W = [[141, 106, 135, 124, 139, 122, 111, 137, 125, 114, 127], [124, 132, 118, 131, 120, 130, 131, 131, 132, 131, 129], [117, 132, 111, 128, 126, 127, 130, 126, 128, 128, 125], [119, 117, 131, 125, 120, 130, 123, 119, 126, 113, 123]]
The entry just right of 139 is 122
Give the entry just left of 122.
A: 139
The entry just left of 139 is 124

128  125  122  128  133  132  128  158
128  113  119  128  133  128  128  123
128  119  130  128  125  127  129  136
128  124  125  128  129  127  127  121
128  132  126  128  118  129  129  117
128  122  129  128  125  124  128  124
128  131  127  128  131  126  128  119
Rows and columns are numbered from 1.
The entry at row 1, column 3 -> 122
Find the top-left entry.
128
Find the entry at row 1, column 2.
125
The bottom-right entry: 119
The entry just left of the smallest entry -> 128
The bottom-left entry is 128
Find the entry at row 3, column 1.
128
Find the top-right entry.
158
Find the entry directly below the smallest entry.
119
Find the entry directly below 130.
125

[[117 136 139 122 106]
 [131 146 146 145 115]]
Counting starts at 1.
The entry just left of 139 -> 136
The bottom-left entry -> 131
Which number is the entry at row 1, column 1?
Answer: 117
The bottom-right entry: 115

Read these off the array that follows. Counting starts at 1.
1) Read off the bottom-right entry.
2) Read off the entry in the top-left corner.
3) Read off the entry in the bottom-left corner.
4) Read off the entry in the top-right corner.
5) Read off the entry in row 3 and column 2.
6) Read off the entry just left of the smallest entry.
7) Read off the minimum.
8) Read off the entry at row 1, column 3.
[[133 120 129 125 119 121 130 129 129 124 126 127 133]
 [136 134 135 122 131 122 126 127 125 121 123 126 132]
 [130 126 127 127 125 133 124 135 131 125 128 126 134]
 [135 117 124 135 118 126 122 134 137 128 128 139 134]
 [135 122 132 120 118 122 134 127 132 125 126 132 137]
 [120 131 129 123 134 138 130 131 126 131 125 119 127]
 [133 132 123 126 130 123 129 127 135 131 129 137 126]
 [126 116 117 128 118 124 134 124 141 136 135 144 124]
 [120 130 117 122 143 135 130 125 134 133 122 122 119]
 [142 127 153 123 120 122 130 137 119 121 116 122 150]
 [129 120 130 126 135 125 133 128 132 132 113 125 131]
 [116 121 118 138 117 142 126 129 128 132 144 128 126]
 [148 127 135 144 121 118 106 142 118 116 112 122 140]
 [129 137 139 121 117 136 134 130 129 132 138 138 140]]
1) 140
2) 133
3) 129
4) 133
5) 126
6) 118
7) 106
8) 129

Questions about the array below. Indices start at 1.
1) Give the entry at row 2, column 1.
2) Give the entry in row 1 and column 3.
3) Give the entry at row 3, column 2.
4) Give the entry in row 2 and column 2.
5) Give the top-right entry.
6) Give the entry in the bottom-right corner.
7) Give the entry in row 1 and column 2.
8) Give the top-left entry.
[[125, 139, 108, 105, 133, 113, 135, 143, 111, 128, 142, 110, 134, 126, 140],
 [114, 149, 123, 122, 116, 145, 113, 127, 123, 115, 140, 116, 129, 118, 136],
 [148, 131, 125, 127, 133, 127, 117, 150, 126, 107, 147, 108, 150, 145, 116],
 [120, 141, 136, 129, 110, 139, 136, 116, 115, 139, 142, 151, 127, 113, 113],
 [111, 116, 113, 122, 145, 124, 125, 122, 110, 120, 137, 146, 111, 109, 129],
 [140, 124, 138, 131, 110, 146, 112, 127, 107, 134, 137, 141, 141, 116, 129],
 [141, 141, 136, 141, 109, 115, 125, 116, 105, 129, 135, 141, 131, 111, 143],
 [133, 132, 141, 150, 130, 118, 115, 107, 150, 140, 138, 142, 144, 106, 110],
 [145, 137, 113, 121, 127, 131, 136, 113, 112, 144, 115, 127, 139, 106, 149],
 [135, 143, 111, 119, 134, 145, 108, 106, 147, 121, 114, 123, 125, 122, 132],
 [123, 116, 119, 122, 130, 107, 125, 112, 148, 113, 130, 106, 138, 142, 138],
 [134, 138, 133, 129, 117, 128, 150, 143, 113, 134, 110, 131, 108, 129, 116],
 [138, 138, 114, 145, 129, 140, 136, 139, 127, 132, 105, 137, 106, 129, 140],
 [134, 124, 142, 112, 148, 121, 112, 114, 127, 139, 135, 120, 111, 134, 110]]
1) 114
2) 108
3) 131
4) 149
5) 140
6) 110
7) 139
8) 125

Questions about the array below. Counting starts at 1.
1) Report the entry at row 3, column 1.
2) Report the entry at row 1, column 2.
3) Report the bottom-left entry.
4) Report the entry in row 1 and column 3.
5) Report the top-left entry.
6) Report the entry in row 2 and column 1.
[[150 130 137 137 129 132 132 114 137 132 136 129]
 [128 128 128 128 128 128 128 128 127 128 128 128]
 [130 128 128 127 129 127 129 128 130 128 128 127]
 [119 126 128 128 135 125 140 110 127 127 131 140]
 [124 127 128 129 133 125 134 118 125 126 130 135]
 [127 127 128 129 129 128 129 126 126 127 129 130]
 [132 129 129 128 129 127 129 127 130 128 128 127]
 [129 128 128 128 128 128 128 128 129 128 128 128]
 [128 128 128 128 128 128 128 128 128 128 128 128]
 [157 129 141 142 126 141 135 106 142 134 141 131]
 [152 130 138 139 128 134 133 112 138 133 137 130]
 [138 130 131 130 130 126 130 124 131 129 130 128]
 [138 129 131 130 130 126 130 124 131 129 130 128]]
1) 130
2) 130
3) 138
4) 137
5) 150
6) 128

M = array([120, 113, 136, 147, 124, 112, 121, 148, 147, 100, 113, 124, 149])
Which number is the entry just right of the smallest entry? 113
Which number is the second entry from the right? 124
The 1st entry from the right -> 149
The 3rd entry from the left: 136
The entry just right of 121: 148

[[142 121 103 123 137]
 [111 121 107 130 109]
 [116 134 122 141 137]
 [125 136 129 143 131]
 [128 125 113 130 133]
 [103 131 122 140 126]
 [149 121 108 122 117]
 [132 106 133 120 136]
 [128 138 132 117 101]
 [118 130 131 108 123]
 [114 115 122 122 123]
 [140 139 114 149 124]
 [135 124 134 134 135]
 [136 125 119 130 136]]
Rows and columns are numbered from 1.
Which number is the top-right entry? 137
Which number is the entry in row 2 and column 1? 111
The entry in row 1 and column 2: 121
The entry in the top-left corner -> 142
The entry at row 3, column 1 is 116
The entry in the bottom-left corner: 136
Which number is the bottom entry of the column that holds the smallest entry? 136
Which number is the entry at row 3, column 2? 134
The entry in row 1 and column 3 is 103
Which number is the entry just left of 141? 122
Which number is the entry just right of 120? 136

A =
[[114 114 106 103 132 130 117 104 113 148 147 106 127 127 119]
 [148 109 142 142 108 115 122 127 141 153 147 134 133 108 106]
 [118 125 130 145 111 105 130 149 104 140 109 151 122 149 127]
 [130 109 105 135 145 110 132 138 133 114 149 151 118 107 130]
 [120 150 141 124 131 145 136 141 146 112 134 121 139 130 108]
 [144 121 122 149 151 132 123 109 117 149 144 112 143 125 136]
 [149 140 119 131 126 119 146 143 143 103 104 114 109 140 136]
 [127 135 135 147 140 134 128 127 108 115 133 123 130 110 117]]
Indices start at 1.
The entry directly above 126?
A: 151
The bottom-right entry?
A: 117
The entry at row 2, column 1 is 148
The entry in row 3 and column 1?
A: 118
The entry just right of 150 -> 141
The entry directly below the largest entry?
A: 140
The entry just right of the largest entry?
A: 147
The top-right entry?
A: 119
The entry just left of the largest entry is 141
The entry at row 1, column 2: 114
The entry at row 1, column 3?
A: 106
The entry in the bottom-left corner?
A: 127
The entry at row 3, column 3?
A: 130
The top entry of the column that holds the largest entry?
A: 148
The entry just right of 139?
A: 130
The entry just left of 150 -> 120
The bottom entry of the column that holds the largest entry?
A: 115
The entry in the top-left corner is 114
The entry in row 2 and column 2?
A: 109
The entry in row 2 and column 3 -> 142

Questions about the table below.
1) Find the entry in the bottom-left corner.
2) Find the entry directly below 129.
3) Find the entry just left of the smallest entry.
4) Find the entry in the top-right corner.
[[112 104 128 136 125 141 129 111 108 131]
 [127 113 136 139 121 122 123 131 121 118]]
1) 127
2) 123
3) 112
4) 131
